(in the rows, 128 means zero)
The rows of Z fall into 4 groups, and each row is roughly a mix of its group's hidden directions.
Z, 124 rows:
[[161 178 129 177 122 126 118 134 113 159]
 [119 129 162 138  90  76 127 149 106 160]
 [138 176 126  96 137 113  93 100 109  94]
 [131 143 103 161 123 168  94 158 168 138]
 [ 94  92 115 151  67 134 128 144 139 129]
 [158 161 140 136 127 164 158 125 182 132]
 [162  88 151 144 139 121 142  92  96 161]
 [115 121 114  97  77 129 151 130 170  96]
 [134 125 135  94 140 156 124  69 158 101]
 [ 66 126  96 106 125 137 130 114 139  89]
 [107 123  87 156 165 151 107 134 114 172]
 [159 134 159 138 146 162 171 169 127 143]
 [147 138 125 104  91 170 145 158 109  88]
 [170 156 151  90 101 115 124 128 137  86]
 [138 132 186 129 151 116 165 108 116 163]
 [146 180 141  79 119 121 116  93 112 127]
 [ 92 110 133 134  96 120 170  88 102 150]
 [134 154 132 142 119 136 143  53 129 110]
 [150 138 122 132 150 156  85 115 148 183]
 [115 136 115 116 171 179 126 154 166 138]
 [ 94 139 117 128 125 130 129  56 139 104]
 [ 89 105 129 101 107 122 131  96 178 152]
 [178 142 165 161 148 113 140 134  99 151]
 [166 155 154 109 142 112 128 113  72 147]
 [ 91 172  91 137 118 135  98 160 123 107]
 [181 127 126 134  92 177 111 141 136 113]
 [121  81 123 185 126 107 132 155 105 122]
 [100 178 130  93 158 125 142 152  96 141]
 [121 109  95 135 109 114 135 129  62 158]
 [111 115 114  94 105 124 138 197 122 118]
 [102 107 143  93 134 139 119 150 177  88]
 [ 94  96 118 149  71 129 145 156 133 142]
 [171 170 146 130 106 139 157  90 103 124]
 [144 124 105 171 128 172 103 136 100 164]
 [ 76 128 128 101 156 163 124  85 136 126]
 [126 131 151 116 176 133  99 177 101 146]
 [ 88 151 136 131 144 144  96 166 168 105]
 [146 141 139 154 159 123  97  66 143 134]
 [128 121 114 127 149 153 149  56 113 140]
 [141 105 176 156 151 114 106 133 173 110]
 [141 145 114 175 115 155  92 112 101 163]
 [197 151 156 136 113 139 147 133 125 148]
 [168 158 142  88 150 118 124  95 156 103]
 [168  74 134 116  94 142 109 121 150 108]
 [134 139 125  96 106  86  94  84 118 102]
 [135  85 119 159 143 159 120 109 133 181]
 [138 150  80 119 103 113 174 108 160 124]
 [137 130 136 145 120  84 161 178 104 154]
 [ 71 100 108 146 127 100 116 100 113 102]
 [ 94  96 109 156 149 176 132 157 108 138]
 [108 122 125 129  89 176 107 169 142 156]
 [115 111 129 158 112 142 157  69 162 131]
 [136 147 147 109 100  87 147 172 104  98]
 [147 134 160  90 112  98 158 127 137  80]
 [119 127 137  89 119 140 155 174 109 175]
 [107  91 138 133 123 178 177 145 141 121]
 [147 143 144  81 146 109  87 155 155 148]
 [159 147 148 132 157 103  92 105 157 166]
 [152 172 111 131 177 114 150 106  98 135]
 [168 125 134 161 115 126 121  92 177 103]
 [132 134 111 110 132 143 128 204 122 104]
 [141 150 158  72  97 117  99 111 109 138]
 [118  97 133 106  99 160 157 136 183 124]
 [ 99 152 102 157 131 169 154 163 142 152]
 [154 145 119 153 103  96 138 184 107 145]
 [126 140 108 153 110  84  75 101 132 111]
 [ 59 121 113  94 145 134 128 131 108 147]
 [170 110 148 131 122 140 181 126 169 138]
 [123 135 123 165 102 108 130 156 161  74]
 [ 83  96  91 129  99 118 113 108 147  97]
 [ 81 127 120  82 137 121  98 103 163 136]
 [103 122 155 118 158  67 155 110 141 128]
 [135 140 123 153 141 116  69 100  93 101]
 [110 126 105 142  84  94 105 135 141 178]
 [161 111 124 155 102  92 112 160 122  84]
 [181 128 162 137  99  90 116 143 112 148]
 [ 94 144 160 139 173 149 110 101 164 123]
 [ 99 112 130  77 141 120 144 141 159  83]
 [ 90 180 139 104 131 130  80 133 115 128]
 [142 116 108 144 125 116 104 173 143  70]
 [142 117 148 110 178 176 116 116 135  95]
 [139 160 116 113 102 121 123  98 133  63]
 [152 133 165 103 165 153 168 111 135 100]
 [127 109 108 131 144 147 117 194 161 108]
 [147 130 134 151 113 155 136 169 183 101]
 [138 161 162 125 163 133 168 171 123 144]
 [139 152 105 123 117 112  61  94 117 133]
 [ 79 114  94 118 124 135 141 130  78 156]
 [ 87 120 107 152 128 105 121 102  87  87]
 [108 167 130  59 137 142 135 145 133 120]
 [142  85 137 145  82 110 144 132 174 138]
 [107  87 145 122 129 175 151 143 162 155]
 [152 142 173  98 183 135 129 142 112 115]
 [162 172 134  98 152  89  98 126 119 114]
 [ 89 118 138  98 121 110 139 133  85 176]
 [132  88 137 138 127 155  82  76 126 129]
 [129  81 146 158 152 136 171 125 116 163]
 [121  88 122 188 143 135 131 130 158 158]
 [130 116 141  96 140 122 150  97  66 149]
 [ 81 179 127 137 160 145 100 113 122 135]
 [129 123 147  91 162 153 153 183 137 135]
 [170 139 121 143 111 143 144  83  99 168]
 [123  92 118 122 153 155 135  86 164  90]
 [123 161 155 107 152 128 185 129 163 133]
 [131 145 102 118  92  81  80 134 143 141]
 [114  98 122 154  87 155 142  88 146  97]
 [134 102 146 112 116 164 115 107 161  75]
 [128 111 158  97 155 153  87 172 135 114]
 [ 97 176 102 139 116 107 105 154 108  95]
 [116 107  96 162 135 138 182 135 107 160]
 [ 68  95 108 124 103 110 130 108 145 105]
 [117  92 169 134  91 148 131 131 128  79]
 [151 116  89 161 102 128  98 121  80 139]
 [132 164 130  61 135 161 122 139 143 134]
 [173 107 162 112 105 121 171 138 155 142]
 [111 153 103 145 107 116  95 179  95 137]
 [143 141 126 136 178 174 115 130 173 138]
 [113 109 162 136 152 139 141 136 128 196]
 [138 159 158 124 146 162 115  81 167 128]
 [ 83 173 157 129 171 135 137 117 140 146]
 [142 160  85 117 148 128 167 146 110  88]
 [142 127 134 107 125 119 121 160 178  73]
 [120  97 112 160 101 120 140 115  69 108]
 [117 124 117 170 169 145 100 105  87 147]]
Each list below has two rows that fit no group; the rest each fit one group, if only roughly. Name those rows in the order they come.
    k_528: [156 173 136  81 140  90 127 133 144 148]
    k_128: [136 125 122 136 174 178 113 102 118  89]
    k_810: [123 150 121 194 154 109 105 144 136 153]
    k_610: [155 128 116 119 124 159 146  62 117 151]
    k_333: [ 81 142 140 110 141 121 171 117 108 171]
    k_125: [ 87 155 123 122 125 152  69 119 103 140]
    k_852: [ 94 144 166  95 176 149 127 130 152 133]
    k_659: [135 136 126 126 154 124  48 121 135 128]
    k_166: [135 109 135 105 125  83  98  70 136 134]
    k_272: [115 140 133  87 168 178 129 116 102 149]
    k_768: [113  99 101 195 118 142 112 138 147 133]
  k_852 k_272
    k_17: [162 124 166 123 130 101 109 104 131 183]
    k_831: [176 164 151 127  84 111 106 141 119 144]
    k_995: [151  97 141 154 147 142 125 164 166 169]
    k_731: [125 112 129 140 150 176 121  65 137 133]
    k_770: [161 149 136  93 107 138 103 173 119  93]
    k_76: [125 109 140  97  82  72 106 118 131 130]
    k_719: [135 157 157  83  97 113 110 174 134 127]
    k_552: [148 142 100 123 118 171 156 130 181 108]
    k_772: [154 103 136 111 126 107 157 186  96 129]
    k_104: [113 140 135 110 137 185 160 124 173 143]
  k_770 k_772
    k_131: [145 148 108 129 129 134 173 100 118  71]
    k_968: [130 126 114 132 123 170 172 182 118 108]
    k_402: [ 98  98 148  92 116 135 153 172 160 122]
    k_550: [ 95 150 102  83 131 167 156 101 132 124]
    k_924: [186 137 135 142  83 129 110 128 115  94]
    k_302: [112  91 167 146  99 157 174 122 132 123]
    k_43: [146 126 111 151 130 129  98 122  56 128]
    k_609: [162 129 108 111 134 125 116  73 131  81]
    k_511: [134 128 154 117 122 123 126 165  89  69]
    k_973: [ 92 135 111 100 111 119 145 112 190 140]
  k_43 k_973
    k_891: [112  65 105 137 135 107 149 119  91 139]
    k_300: [157 155 143  84 119  97  96 154 100 133]
    k_593: [122 122 152 118 150 136 191 102 127 166]
    k_93: [137 105 127 167 128  87  88 100 144  99]
    k_613: [161 112 127 138 104 123 121  97  63 133]
    k_980: [143 131 126 110 174 117 113  71 153 107]
    k_241: [105 128 128 149 142 132 148 179 181 109]
    k_656: [101 158 128  96 194 135 117 141 121 126]
    k_500: [ 94 115 134 156 145 135 156 161 182 126]
    k_317: [121 125 112 151  78 104 150  90 149 160]
    k_848: [161 116 140 134  94 136 160 136  80  92]
    k_136: [134 153 136 149 108  72 114  87 102 138]
    k_697: [147 148 176 127 160  92 149 137 165 134]
    k_167: [134 132 154 146 161 159 132  93  97  82]
  k_980 k_656
    k_224: [128 163 115 180 162 148 150 114 158 133]
    k_866: [ 86 141 143 158 150 123  83 120  96 153]
    k_271: [148 122 159 157 120 103 168 158 122  85]
    k_881: [140  91 146 101  78 108 146 118 104  99]
    k_724: [133 161  78 137 131  93 129 144  85 111]
    k_658: [130 178 131 105 122 147 167 118  82 115]
    k_188: [142 134 180 123 134 108 181 142  98 119]
    k_8: [128 132 143 112  83  96 171 143 150 163]
    k_218: [146 145 131 170 128 107  88 174 145 104]
    k_782: [116 121 123 135 108 124 141  88  62 149]
    k_10: [157 156 164 114 102 110 160 154 146 162]
  k_881 k_782
    k_105: [129 135 162 109 141 102 141 169 125 183]
    k_270: [191 144 145 131 108 130 134 172 107 128]
    k_435: [131 108 121 101  97 145 109 110 188 104]
    k_160: [122 164 129 127 134  83  83 127 168 110]
    k_917: [130 114 160 128 138 156  87  85 164 109]
    k_399: [182 109 149 126  93 106 114 150 161 140]
    k_219: [ 94 123 165 101 144 118 185 115 129 111]
    k_148: [116 152 105 131  91 145 118 168 137  77]
    k_517: [188 124 165 113 118 118 135 100  96 127]
    k_925: [118 131 146 154 171 133 129 143  64 124]
    k_584: [142 109 129 121 107 158 158 182  96 151]
    k_931: [165 119 145 101 114 145 144 117  65 121]
  k_219 k_584
    k_747: [183 121 159 130 103 148 168 103 121 129]
    k_106: [194 133 125 137  93 142 151 113 154 127]
    k_929: [181 130 136 159 132 161 154 154 160 125]
    k_812: [137 142 121 134 124 111 131 171  97 190]
    k_405: [144  98 142 126 139 102  78 137 178 139]
    k_466: [ 65 134 114 155 144 105 137 160 142 108]
    k_149: [131 109 137 106  91 144 111 121 194 121]
    k_668: [116 112 139  99  90  83 125 140  94 162]
    k_709: [135 159 111 115 129  95 111 161 134  71]
    k_937: [ 91 149 113  89 174 163 118 129 123 146]
  k_747 k_812
    k_269: [148 130 140 141  89 150 184  96 139 147]
    k_669: [172 130  95 150 125 155 176 105 141 123]
    k_195: [150 161 117 144 155 157 129  83 161 101]
    k_784: [172 179  87 114 140 125 130 137 105 141]
    k_839: [117 124 150 135 123  72 167 141 131  85]
    k_217: [106 139 125 134 130 113 170 183  90 140]
    k_594: [145 148 149 107 118 155 115 188 159 111]
    k_422: [106  93 114  89 116 103 120  74 115 128]
    k_474: [159 117 152 141 102 128 156 148 156  74]
    k_42: [141 151 155 100  96  71 135 153 131 140]
    k_291: [173 105 104 148 106 156 106  83 121 130]
    k_288: [151 121 116 181 117 110  76 149 114 121]
  k_784 k_594
    k_362: [131 101 141 176  95 141 154 103  90 140]
    k_502: [ 82  75 144 106 143 157 130 110 143 134]
    k_910: [160 126 128 141  98 123 131  80 149 178]
    k_305: [170 162 132 104 138 164 125 124 177 130]
    k_480: [154 161 148 119 138 166 154  89 142 162]
    k_561: [149 124 164 133 129 128 108  73 136  83]
    k_16: [ 76 113 111 130 148 129 146 154  77 131]
    k_63: [154 127 162  74 113 133 118  87 146 115]
    k_900: [124 106 105 111 115 156  77 137 167  98]
    k_289: [116 160 101  88 117 141  96 115  80 133]
    k_651: [147 132 116 107 170 156  88 100 133  90]
  k_362 k_910
    k_496: [ 83 147 118  95 125 121 136 145 177  98]
    k_933: [173 111 150 150 115 108 160 130 103 170]
    k_998: [ 88  96 126 161 112 149  97 164 102 128]
    k_743: [114  99 141 180 129 116 137 162 103 167]
    k_453: [174 111 142 115 118 125 114  87  80 144]
    k_644: [111 116 118 119 111 117 181 151  99 175]
    k_452: [137  86  80 152 135  96 140 130 101 102]
    k_878: [ 87  73 133 158 144 147 139 111 103 134]
    k_681: [128 116 118 130 129 149 203 105 148 128]
    k_597: [ 98 119 134 156  96  95 120 172 164 118]
    k_872: [160 160 140  86 150 122 172 131 139  99]
    k_589: [124 116 132 113 171 163 127 129 162 180]
    k_518: [121 118 115 153 117 152 113  82 116  71]
    k_650: [ 87 111 104  97 148 148 157  90 103 137]
  k_878 k_597
